One vector is turned by the same rotation once a step. Each row is the vector after some number of steps, and that number follows the row.
The counts run from 0 to 173.
[ 32   2  -8   7 -17  16  -1 -35  -4  -6  31   8  15   8   6   7   8   0
   5  12  21  18  -5  -7   3  12 -10   3 -23 -15  -2 -12  23  27  44  -1
  26 -27  -1 -12 -13 -18  17  20   9 -45] | 31
[ 43 -21 -20  13  16  -1  -7 -21 -26   3  14  -2   9  -7  -9  30 -19  16
   2 -10  21   9  19 -11  -2 -15  14   9  13 -34   3  -4 -23  -6  18  43
 -18 -33  27  -1 -11 -35   8  15   3   6] | 124
[ 23 -38 -28   6 -17  37  -9 -31  24  -8  30   1  -3   9  23   7 -30   5
  -3   6   5  -1 -18 -28 -36   6  -7  11 -23  -1 -11  23  -2  -5  35   1
 -16  -2   3  -6 -10  10   7   2 -26  16] | 145
[  9   2 -11 -16 -44 -13 -20  -7  41  34   6  -3  10   3  -7 -10 -32  17
 -21   3   8  13  -5  -1   1  -2  -9  11 -14 -25  17  -1  13   6  34  16
  38   8  25 -20 -21  -4 -15   1 -16  18] | 46
[ 26 -13 -41  -7   9  -6 -23  -2 -24  19  19  -1   3  21 -24  16 -22  42
   2 -22 -15  11  -4 -26 -15 -18 -23  11  -9  -7 -25  13 -28   6 -12  -6
  -1  12  -3  -7 -24 -20  20  33  13  16] | 66
[ 21  -7 -27   1  -7  -5 -52 -14  26   9  12  -8   9 -34 -20  35  -4  -1
   7   1  22  -4 -26 -27   9  -8  20 -18  13 -24  18 -14   5  -3   2  10
  -2 -39  15 -16 -10  -6  11  13 -19   0] | 127
[ 21  -2 -48  15 -26  -7 -40   6  23  13 -15  26  -1   7   2  20 -14  -1
   9   1 -13   5 -30   0 -11  -3 -17  12   2 -34  -1  30  -3  -3 -20 -14
  11  -2  18 -12 -11 -11   0  26 -11  33] | 63
[ 34   5 -19   2 -13  10 -35 -26  31  21  -4  28  17  -6  -2  22 -23  -9
  21  19  14  17 -43   4 -15 -20  24 -12  -3 -42  -8  12  19   1  13 -16
 -13  -8  14 -13  -4  -4  -7   8 -10  13] | 58
[ 29  -7 -10  -3 -11  17  10 -30 -18  -1  25 -13  -5  38 -15 -30   2  -9
  -9 -13  28  37 -30 -10   8  -3 -14  32 -24 -11   3  -9   3  32  -8 -12
   9   0  -6   2   0 -12 -13  26  -1 -26] | 94
[ 37 -15 -22  10  31  -6  -1 -35 -18   4  30  -4   0  -7 -17  38  -5  14
  12 -19  26  16  -2 -25 -14 -15  23  10   8 -18  11 -17 -24 -12  11  22
 -11 -27   6  -3 -13 -20   9  15  -6  -2] | 123
[ 29  16   3 -34 -30 -15 -26  -2   4  -3   9   6 -18  -3 -20  14   6 -21
   9 -13  16  -1   8  -6   4 -12  14  18  -8  -9   6   2  24  23  -5  14
  43 -26   0  21 -38 -29  14  21  16 -30] | 28
[  7   0 -12 -49 -13  -2 -46   5  28  14   4  -7 -13   8  -8  16 -47   6
  -2   0  -5 -21   0   1   5 -17  14  21 -17  -1 -17  10  11  27  -7   9
  21 -13 -12  37 -27 -22  -7  12   0  15] | 154
[ 30 -23  -5 -14  -4 -42  -4  -7   5   4  19   4 -40   3  -5  13 -20 -26
 -21 -32  31 -13  12  -2  -2 -22 -13   3  15 -18  -2  -2   2 -15  22  27
   7 -20  30  11 -23 -11   6  28   3  10] | 39
[ 31   5 -16   5  31  -5  -8 -35  -5  -3  31   7  -9 -11  -6  36  -1  -8
   9 -10  29  26 -14 -27 -21 -13  24   0  10 -28  14 -13 -18 -19 -13   0
   6 -31   2  -7 -13 -10   8  18 -18  -6] | 122
[ 32  -2 -32  -2  -7  -6 -24   8 -32  11   2   1   8  18 -13   9 -23  31
  -2 -14 -28  13   9 -10  10 -18 -20  22 -10 -23 -27  25 -21  20 -15  10
  13  -1  19  -2 -20 -30  15  33  17  18] | 67
[ -4 -34 -10  -9 -40  12 -33 -20  24  26   1  -9  20   2 -11   5 -22  23
 -12  -9  32 -16 -42 -40   5   4  -4  20 -19   0  10 -17   3   9   9  19
  24 -10 -10   3 -13  14  -6  16  -9   1] | 87
[ 22  13 -40  -5  20   4   5 -39  11   1  38  12  15  -6  -9  43   9  11
   4  -6   2  24   5  -8   5  11  17  18  -6  -4  31 -23 -16   2  17 -18
  23   1 -22   0 -34 -13  -6  10 -15  -4] | 117
[ 29 -32 -44  10   5  21   0  -7  18 -16  29  -2 -27  20  18  15 -29 -21
 -10  -8 -13  -4  -1   2  -3  -9 -31   7   4 -16 -20  17  -6  16   7  -3
 -28 -16   1  18  -7 -17 -10  24 -30  26] | 147
[ 36  16  -4  -7   6  33  -2  -6   4 -17  13  18 -20  17  20   5 -25 -37
   8   5   1   9  -6  -1 -14 -22  13  40  -8 -41 -10  20  11   8 -24  12
   7 -16   0  34 -27 -12 -21  16 -16   5] | 11
[ 25  -9 -47   9 -43  -1 -40  21  27   2   7 -16   1 -12   2  13   4   0
 -13  -3  -8   1   7  -2  20   9 -22   4   8 -24  34  14  -6  12  -6  11
  12 -22  22 -17 -12 -27 -14  14 -23  11] | 131
[ 52  10 -14 -24  21  -4   1 -31   5  25  24  -2  -3  16 -19  13 -16   4
  10 -17  18  42 -11   2 -20 -28  16 -11  -9 -28  -4  -6  -3  -6   7 -24
 -22   2  -5  -1 -13 -26 -10  17   3   2] | 54
[ 18  18 -21 -16 -19 -12 -21 -16  -4   4   1  17  23 -16  -4  16 -21  12
  -9  11  -6  13  23   4  24   1  21  50  -9 -23  15   1   9  20  22  17
  51  -5  22   5 -30 -18  -2   0  -9   9] | 114
[  6 -23 -38  35  -8   2 -11 -10  10 -10  12   6   6  26   5  24  -8  41
  11   7  17 -16 -17 -12 -10  17 -33  26  -9 -10  -4 -16   2  36  17  17
   5  -8  -7  15 -20 -28   7  26  -6   2] | 20
[ 18 -28   5  -7  -5  21 -16 -26  -5  12   9   9 -11   3   3  23 -22 -17
  -3 -19  22  -7 -36 -48 -19 -19   2   4  -4 -19 -12  -1 -15 -23 -13  24
  14 -26  -8   8  -7  25  11  32  -4   0] | 81
[  4  -6 -35  20 -15 -28 -25 -11  23   9  15  13   4   9 -11  11  13  -7
  -7   1  17  -2 -35  -4  -8  11 -41   6 -15 -19   4 -11  15  17  10  -2
  45 -32  -2 -23   4  10  21  36 -17   2] | 173
[ 38  -8  17 -34 -33   6 -13 -23 -11   1   0  18  -8   8  -9   0 -16 -33
   4 -28  34   4 -12 -13  -1 -16  37  40 -13  -4   7  14  23  10   7  14
  10   3   6  22 -10  -8 -13  -5  10  -6] | 97
[ 50  -4 -29 -15 -19  16 -20  14  -7  -8  23 -30 -14  11  -4 -18  -6  -7
 -10  -4 -13  31  23   0  17 -12 -16  13  -6 -28  10  28 -11  20 -15   5
   5 -19  19 -10 -15 -40 -12  13  -3 -10] | 136
[ 29 -38 -40  18  -1  35   9 -22  14 -14  34  -3 -10  24  19   4 -28  -2
 -11   9  -5   8 -15  -9 -14  -1 -27  10 -18 -11 -20  17  -5  13  29  -1
 -27  -8  -1  -3   4  -4  -5  19 -35  15] | 146
[ 33   0 -18 -29 -12 -13   6  -4  12  28  25   1 -17  31  -6   5 -15   6
  -4 -32   2  24  24  10 -10 -13  -2  22 -10 -14  22   8 -15  -4  23  -3
  13  18  -3   9 -29 -39 -34  -1   3  20] | 50
[ 39 -24 -24   0   7 -26   9 -18   0  -6  43   1 -39   9  -2  16  -7 -29
 -13 -27  22   1  11   2  -2 -16 -30 -10  18 -21  -8 -17  -1  -5  18  13
 -10 -23  14  12 -13 -14   4  40  -8  -2] | 38
[ 38 -10 -14  21  -3  -4 -30  -8 -14  -1  -1   3   9 -15   0  28 -18  -3
   2   1  13   5   9  -3  16 -12  15  12  18 -53   7   7 -11   3   6  43
  -7 -45  45  -2  -3 -31   0  22  -4   7] | 125
[ 43   6  -3 -48 -17  17 -38  -6  23   4  26 -21 -18 -19 -12 -10 -12 -20
   2  -8   7  30  -8 -35 -13 -28  24   6 -12  -9   8  26   8  -5 -14   1
  13 -17   7 -11 -16  -1   3   2  -2 -17] | 138
[ 31  -2 -33  -1  17   3  13 -28 -11   0  27  16   6   4  -3  45   6  10
  10 -18  -1  21  30  -4  -1   6  15  37  -6 -11  25  -7 -22  -3  28   2
  19  -4 -13   7 -40 -26 -12  -2  -3   3] | 118
[  1   7 -11  -3  -7 -18 -28  -7   5   2  13   6 -21  14 -25   2  -3  26
   9  -5  36   0 -21 -41 -37   0  -9  36 -21  -8   9  -1  -3   9 -17  11
  43 -12   0   9 -27 -16  27  27   3 -18] | 24
[ 27 -31 -25   0 -15 -29 -19  -3  -1  13   9  21   7   2 -18  42   0  -3
   8 -23  16 -34   4  -1  -2  -4 -11  -2  -7   9 -14  -6  15  26  39  21
   5 -28 -12  13  -4 -20  15  19   6  -2] | 170
[ -6   9 -19 -17 -19  19 -28 -25  26  12   6 -10  17  15  -9  -3 -32  30
  -1  31   3   2 -27 -12 -15   8   4  24 -50  -8  -8   1  13  36  17  -2
  35 -11 -16   9 -10  -7   5   9 -14  -1] | 156
[ 10  12 -25  -6 -25  -8 -10 -18  48  28  20  -9   7   6  -8 -12 -16  15
 -19  10  15  36 -22   5  -3   4 -15   6 -18 -28  15 -13   6   7  26 -15
  30   7  11 -21 -18   0 -15  11 -24   5] | 47
[ 33  -5 -22  -6 -16  12 -42  13  22   4  14 -10   1 -18  -9 -27 -36  -4
 -19  10  -1   2 -20 -16  14 -26  -7  22  -2 -31 -15  23  20  26 -24  25
   1  -3  31  -8 -10   8  -7  11 -19  17] | 0
[ 22   9 -25 -17   1  32  -4 -16  37  -6  41  -6 -12   6   6   7  -6  -4
   2   1  -3  12 -22 -29 -18   1   0  27 -16   2  10  12   5  12 -19 -20
  19  17 -30  10 -38  18 -17   7 -27  -5] | 7
